In the data rows, zero lies at 7.5, halfway between 7 and 8.
Here are some numbered points:
[12.  8.  5.  5. 12.  6.  6.  5. 11.  5.  9. 10. 11.  6. 12. 11.  9.] 0
[10.  4.  3.  5. 11.  7. 11.  5. 11. 12.  4.  8.  5. 11. 11.  6.  9.] 1
[ 4. 12.  4.  3. 12. 10.  4.  5. 10.  6. 11. 10. 12.  9.  4.  9.  4.] 2
[ 8. 10.  7.  4.  8.  6. 10.  8.  7. 11.  5. 10.  8. 12.  5.  8.  4.] 3
[ 7.  7.  5. 11.  9.  9.  6.  9. 12.  4. 12.  4. 11.  5.  6.  8.  6.] 4
[ 6.  7. 11. 11.  5.  4.  8. 12.  3.  4.  5.  8.  6.  4.  8.  5.  9.] 5
[ 9. 12.  9.  8.  8. 12.  4.  4.  7.  6. 11.  7. 12.  4.  6. 11.  7.] 6
[ 4.  5.  7.  9.  9.  7.  3. 10. 12.  6. 10. 11. 10.  8.  3. 11.  5.] 7
[12.  5.  5.  6.  8.  4.  9.  8.  8.  9.  3. 11.  3.  9. 12.  8. 11.] 8
[ 3.  4.  8. 12.  4.  6.  5.  8.  9.  6.  8.  9.  9.  6.  9. 12.  7.] 9
[ 6.  9.  6. 11.  8. 11.  6.  6.  9.  3. 10.  3. 10.  5.  7.  9.  4.] 10
[ 3. 11.  8. 10.  6. 12.  4.  8.  5.  4. 10.  3. 10.  3.  6.  8.  7.] 11
[ 6.  9.  3. 11.  9. 11.  6.  6.  9.  5. 11.  7. 11.  7.  4. 10.  4.] 12
[ 8.  5.  4. 12. 10.  5.  7.  6. 11.  5.  6.  6.  8.  5. 11. 11.  9.] 13
[ 9.  8.  5.  6. 10.  3. 12.  6. 10. 12.  4.  7.  3. 11.  9.  3.  4.] 14
[ 6.  7.  6.  8.  8.  3. 12.  8. 11.  9.  5.  3.  4.  5.  9.  4. 10.] 15
[ 5.  8.  5.  8. 10.  9.  8.  4.  5. 10. 10. 10.  9.  9. 10. 11.  9.] 16
[ 6.  9.  4. 11.  5.  8. 10.  4.  9.  6.  8.  8.  9.  7.  5. 11.  4.] 17
[ 5.  3. 10. 10.  4.  8. 10. 11.  6.  8.  5.  5.  6.  9.  4.  5.  3.] 18
[ 3.  9.  6.  8.  9.  9.  4.  9. 12.  5. 12.  8. 11.  6.  5.  6.  7.] 19
[12.  6. 11. 11.  6.  7. 10. 10.  7.  7.  5.  4.  5.  4.  9.  6.  6.] 20
[10.  8. 10.  6.  5.  4.  8. 11.  6.  8.  5. 12.  5. 10.  9. 10.  8.] 21
[11.  3.  3.  4. 11.  7. 10.  7. 11. 11.  7.  9.  6. 10. 12.  6. 10.] 22
[ 7.  8.  6. 12. 10. 10.  5.  7. 11.  3. 12.  4. 11.  3.  7. 10.  7.] 23
[ 6. 10.  4. 10.  9. 11.  7.  7. 11.  3. 11.  5. 11.  4.  7.  4.  5.] 24
[ 3.  9.  4. 10.  8. 10.  9.  6. 10.  6.  9.  6.  9.  7.  5.  8.  4.] 25
[ 9.  6.  8.  5. 10.  7.  8.  7.  7. 11.  8.  7.  7. 10. 10.  7. 11.] 26
[ 9.  8.  6.  5. 11.  5. 11.  3. 10. 12.  4.  8.  7. 11. 10.  4.  8.] 27
[11. 10.  4.  6. 12.  9.  7.  5. 11.  6. 10.  8. 11.  4. 10. 10.  8.] 28
[ 7.  3.  7.  8.  7.  6. 11.  8. 11.  9.  7.  6.  5.  5. 10.  6. 11.] 29
[ 8.  6.  8.  9.  7.  5. 11.  8. 10.  8.  4.  4.  5.  4. 11.  5. 11.] 30
[ 7.  3. 12. 11.  3.  7.  8. 12.  4.  5.  7.  8.  8.  6.  8.  7.  9.] 31
[10.  9. 10.  3.  7. 10. 10.  4.  5. 12.  7.  6.  6.  6.  9.  8.  8.] 32
[ 9.  5. 12.  7.  6.  4.  4. 11.  4.  4.  8. 11.  4.  9.  8.  8. 11.] 33
[11.  4. 10.  4.  6.  6.  3.  9.  3.  7.  5.  9.  6.  8. 11.  6. 12.] 34
New points follow, each followed by the numbers of its two nearest points above, nearest first.
[ 9. 10.  7.  9.  3. 10.  4. 12.  4.  6.  8.  5.  8.  6.  5.  6.  3.] 11 10
[ 4.  5. 11. 10.  4.  8. 10. 11.  6.  8.  4.  5.  6.  9.  5.  4.  4.] 18 31
[ 9. 12.  7.  6. 12. 12.  3.  5.  6.  7. 12.  8. 12.  4.  5. 10.  6.] 6 2
[ 4. 11.  6.  6.  7.  8.  6.  3.  6. 10.  9. 12. 10. 11.  6. 11.  5.] 16 3
[11.  6.  9.  4.  4.  6.  7. 10.  5.  8.  6. 12.  7. 10. 10. 10.  9.] 21 34
[ 8. 10.  8.  4.  5.  6.  9.  9.  5. 10.  5. 11.  8. 12.  5.  9.  3.] 3 21
[ 4.  6.  9.  8.  3.  8. 11.  9.  9. 10.  7.  6.  7.  8.  3.  5.  7.] 18 29
[10.  9. 10.  4.  4.  6.  4. 10.  5.  9.  6. 12.  6. 11.  8. 10.  7.] 21 33
[11.  4. 10.  5.  7.  5.  5.  9.  6.  7.  7.  9.  7.  8. 11.  7. 12.] 34 33
[ 4.  5. 11. 10.  5.  7.  9. 11.  7.  7.  4.  5.  5.  8.  5.  6.  6.] 18 31
[ 6. 10.  7.  8.  8. 10.  7.  5.  4. 11.  9.  9.  9.  8.  8. 10.  8.] 16 32
[ 8. 10.  7.  6.  7.  5. 11.  8.  8. 11.  4.  9.  8. 12.  8.  8.  4.] 3 14
[10.  9.  3.  7. 12. 10.  7.  6. 10.  7. 10.  6. 11.  6. 10. 10.  8.] 28 0
[ 5. 10.  3.  9.  9. 11.  9.  6.  9.  7.  9.  7.  9.  6.  5.  5.  3.] 25 24
[ 4.  4. 10. 12.  7.  7.  4.  6.  7.  5.  9. 11.  9.  8. 11. 12. 11.] 9 16
[ 7.  5.  9.  6.  9.  8.  9.  8.  5. 11.  9.  4.  4. 10.  8.  5. 10.] 26 32
[ 9.  6. 12.  8.  4.  5.  5. 11.  5.  4.  8. 11.  5.  9.  8.  8. 11.] 33 21
[10.  7. 10.  6.  5.  4.  5. 11.  4.  8.  5. 11.  4. 10.  9. 10.  8.] 21 33
[ 9. 10.  7.  5.  9.  3. 10.  7.  8. 11.  6.  9.  8. 12.  7.  6.  6.] 3 27
[ 3.  6.  8.  7.  4.  6. 12.  9.  9. 10.  5.  5.  8.  8.  4.  7.  8.] 18 29
[ 4.  5.  6.  8. 10.  7.  4.  5.  5.  6.  9. 12.  8.  9. 12. 12. 12.] 16 9
[ 3.  4.  7. 10. 11.  9.  4.  4.  8.  8.  9.  8.  9.  6. 11. 11. 10.] 16 9
[ 4.  7. 10.  4.  8.  8.  8.  8.  4. 11. 10.  7.  7. 11.  5.  6. 10.] 26 3
[ 8.  5.  9.  3. 10.  6.  8.  7.  6. 11.  9.  6.  7. 10.  9.  7. 11.] 26 32
[ 9.  9.  5.  4. 10.  6. 11.  4. 10. 12.  7.  8.  7. 12.  8.  7.  7.] 27 1
[ 6.  6. 10.  9.  6.  8. 11. 10.  8.  9.  3.  4.  3.  8.  7.  4.  3.] 18 20
[ 7. 10.  5.  7.  8. 10.  7.  9. 12.  4. 11.  3. 10.  4.  8.  4.  5.] 24 4
[ 6. 11.  4.  9.  4.  8. 10.  4.  4.  8.  6. 11. 10. 10.  5. 11.  5.] 17 3
[ 9.  5.  8.  3. 10.  6.  8.  7.  7. 11.  8.  7.  6. 10. 10.  4. 11.] 26 22
[ 9.  8.  9.  5.  5.  5.  8. 10.  3.  9.  7. 11.  6. 11.  7. 10.  7.] 21 3
[ 8.  4.  9.  3. 10.  5.  8.  7.  4. 11.  9.  7.  7. 11.  9.  7. 11.] 26 34
[12. 12.  8.  4.  8. 10.  8. 10.  4.  5.  8. 10. 10.  5.  6. 11.  4.] 6 28
[11. 11.  9.  6. 10. 11. 10.  4.  8. 11.  7.  4.  8.  5.  8.  3.  5.] 32 27
[11.  6.  7.  6.  9.  4.  9.  7.  8.  9.  3. 10.  5.  9. 12.  8. 11.] 8 26
[ 5.  6.  8.  7.  7.  3. 12.  8. 10. 10.  6.  3.  3.  7.  8.  3.  9.] 15 30
[10.  4.  9.  4. 10.  5.  6.  7.  6. 10.  8.  7.  6.  9. 11.  7. 12.] 26 34
[11.  8.  8.  8.  8. 10. 11.  8.  9.  9.  5.  4.  4.  4.  6.  4.  5.] 20 30
[ 9. 11.  5.  7.  9.  8.  9.  4.  5. 12.  8. 10.  8.  9.  9.  9.  7.] 16 3
[10. 11.  6.  5. 11. 12.  4.  4.  8. 10. 10.  5. 10.  5.  4.  7.  6.] 6 28
[ 8. 10.  8.  5.  6.  4.  9.  9.  6. 10.  5. 10.  8. 12.  6.  9.  5.] 3 21
[ 5.  4.  7.  8.  7.  6. 11.  8. 11.  9.  6.  6.  6.  6.  9.  7. 10.] 29 30
[12.  7. 10.  9.  6.  9.  7. 12.  8.  3.  5.  4.  6.  4.  6.  5.  6.] 20 5
[ 8.  6.  8.  9.  6.  4. 11.  9. 10.  7.  3.  4.  4.  4. 11.  5. 11.] 30 15
